[150 107 131 130 122 157 114] out 130, 157
[136 152 140 132 158] out 140, 158
[103 148 104 100 156] out 104, 156
[131 101 135 119 136 126 140] out 119, 140
[150 124 107 138 153] out 107, 153
[146 149 144 103 126] out 144, 149
[117 115 103 137 108 120 153] out 137, 153
[124 123 127 124 134 126 107] out 124, 134
---
[[126 132 142 134 117]
 [126 126 131 127 125]
 [128 121 107 119 147]]	127

[[133 112 129 143 139 114]
 [136 145 152 136 105 127]
 [143 140 138 143 119 119]]	105

[[113 153 116 112 112 123]
 [141 121 120 122 122 117]
 [127 112 142 150 150 138]]	122

[[109 158 143 133 126]
 [150 117 110 116 123]
 [112 157 138 130 125]]	116

[[126 127 128 128 129 128 129]
 [106 115 112 137 137 126 106]
 [132 130 126 132 129 126 131]]	126

[[142 119 123 139 134 105]
 [139 142 148 127 122 143]
 [115 146 142 122 129 143]]	122

[[122 138 113 154 139 132]
 [129 123 149 117 111 118]
 [123 138 113 153 139 132]]	111
---
[[136 140 134 140]
 [109 100 134  98]
 [132 134 116 136]] → 134

[[142 118 143 122 136 126 138]
 [157 105 125 129 120 136 142]
 [127 108 139 120 154 153 139]] → 154

[[119 134 137 129 121 136]
 [136 148 104 120 127 117]
 [129 120 139 129 131 127]] → 129

[[116 122 111 128 117 125]
 [133 138 131 118 125 149]
 [149 152 138 129 139 145]] → 129

[[131 130 109 141 127 120]
 [131 130 104 144 129 117]
 [132 131 111 140 124 124]] → 140

[[138 118 118 139 121 119 119]
 [109 142 144 149 143 143 143]
 [143 142 141 112 143 139 142]] → 143

[[106 107 147 104 111 105]
 [135 136 101 137 138 136]
 [112 118 107 113 120 114]] → 113

[[144 112 146 144]
 [116 106 133 131]
 [140 123 132 152]] → 123

[[130 128 149 144 108 106]
 [111 142 158 128 108 129]
 [126 117 122 136 108 145]] → 136
---
[129 118 101 128 115 148] yields 148, 101

[148 143 122 130 153 146 152] yields 153, 122

[[155 136 131 110 111 147]
 [138 148 149 143 132 144]] yields 155, 110

[120 118 119 115 150 126 143] yields 150, 115

[152 132 122 138 111 155 141] yields 155, 111

[104 130 127 130 117 139 131] yields 139, 104

[127 124 144 115 133 115 106] yields 144, 106

[121 135 153 123] yields 153, 121

[[150 154 125 143]
 [142 141 131 148]] yields 154, 125
---
array([154,  99, 100, 129, 138]) yields 100, 154

array([146, 115, 132, 154, 115, 135, 112]) yields 154, 154

array([110, 150, 143, 105, 157]) yields 143, 157

array([130, 128, 119, 157, 128]) yields 119, 157

array([[121, 135, 131, 121, 129],
       [129, 142, 132, 105, 144],
       [141, 133, 126, 104, 151]]) yields 132, 151

array([115, 103, 145, 124, 137]) yields 145, 145
---
[[129 126 126 123 132]
 [115 155 116 101 124]
 [155 143 153 134 143]] ans = 153

[[154 113 143 142 145 147]
 [146 104 109 131 132 147]
 [132 120 138 135 117 138]] ans = 138

[[136 123 139 143 107]
 [135 123 137 129 123]
 [114 128 129 126 144]] ans = 129

[[123 113 137 130 137 113 108]
 [125 116 155 128 137 103 113]
 [124 120 150 129 137 104 112]] ans = 150

[[150 128 151 128 129 135]
 [127 121 124 121 121 124]
 [118 131 115 130 129 118]] ans = 115

[[138 128 116 130 136]
 [112 148 156 113 131]
 [123 137 138 122 131]] ans = 138

[[110 115 117 118 141]
 [146 113 151 146 125]
 [137 140 155 140 111]] ans = 155

[[112 139 152 119 130 108]
 [129 132 119 107 149 100]
 [110 108 137 127 115 126]] ans = 137

[[130 130 142 120]
 [138 135 135 131]
 [157 149 129 138]] ans = 129
---
[[144 139 104 130 138 119 129]
 [135 129 135 132 111 128 129]] ==> 130

[122 133 129 125 132 121  99] ==> 125

[148 110 101 118 134] ==> 118

[[122 150 151 120 116 128]
 [122 126 128 114 124 158]] ==> 120

[[111 154 102 129 133]
 [137 120 130 135 135]] ==> 129

[144 105 124 120 115 144] ==> 120

[[114 141 146 113 148 106]
 [128 112 112 144 113 149]] ==> 113
---
[[118 149 114 156 150 112 157]
 [117 146 118 152 147 115 152]
 [135 130 131 131 133 135 131]] ==> 152

[[122 137 125 112]
 [129 135 135 103]
 [133 136 131 111]] ==> 103

[[139 142 142 102 111]
 [145 133 133 145 125]
 [108 122 122 108 133]] ==> 125

[[124 151 119 122 138 128 149]
 [123 145 122 125 136 128 144]
 [129 118 131 129 123 129 120]] ==> 144

[[139 120 132 135 115]
 [124 121 127 147 138]
 [117 143 129 106 130]] ==> 138

[[128 135 106 134 126 125 131]
 [124 126 131 139 122 135 130]
 [128 128 131 130 129 129 130]] ==> 130

[[129 118 116 122]
 [121 101 145 136]
 [130 125 117 102]] ==> 136

[[138 131 121 128 112 125]
 [148 133 119 134 115 128]
 [124 136 119 106 114 135]] ==> 128

[[127 124 124 118]
 [120 137 135 140]
 [104 131 146 143]] ==> 140

[[134 138 147 104 125]
 [132 120 132 108 105]
 [112 107 103 114 122]] ==> 105
---
[157 152 139 127 153] -> 152

[123 154 139 134 109 128 111] -> 128

[125 154 134 130 125 126 133] -> 130

[142 124 105 140  99  99 115] -> 115

[143 119 145 113 125 102 112] -> 119

[[149 138 145 111 109]
 [139 109 129 137 150]
 [149 121 128 141 142]] -> 138

[138 104 140 111 136] -> 136
---
[[143 138 134 101 150]
 [127 143 158 136 124]] --> 143

[[130 119 155 106 122]
 [140 109 136 106 130]
 [125 136 121 136 129]] --> 130

[125 140 105 109 100] --> 125

[151 123 105 113  99 123] --> 151

[120 131 101 115] --> 120

[128 128 121 120 140 155] --> 128

[103 106 117 132 141] --> 103
---
Q: [137 112 131 134 103 128 124]
A: 134, 137

Q: [ 98 151 126 142 121]
A: 126, 151

Q: [134 102 123 125 103 139 149]
A: 125, 149

Q: [142 130 154 121 122 126 103]
A: 121, 154

Q:
[[124 151 115  98 123]
 [138 135 131 133 141]
 [124 114 139 139 134]]
A: 131, 151

Q: [133 149 124 132 120 127 137]
A: 132, 149
---
[[105 115 119 115 156]
 [135 125 122 125 116]]: 105

[118 128 117 100]: 100

[131 134 114 155 117 141 142]: 114

[[109 111 106 118 123 104 124]
 [107 109 103 118 121 101 122]]: 101

[131 126 145 100]: 100

[101 131 152 115 103 141 138]: 101

[[114 113 133 120 127 113 133]
 [ 98 123 126 121 122 150 122]]: 98
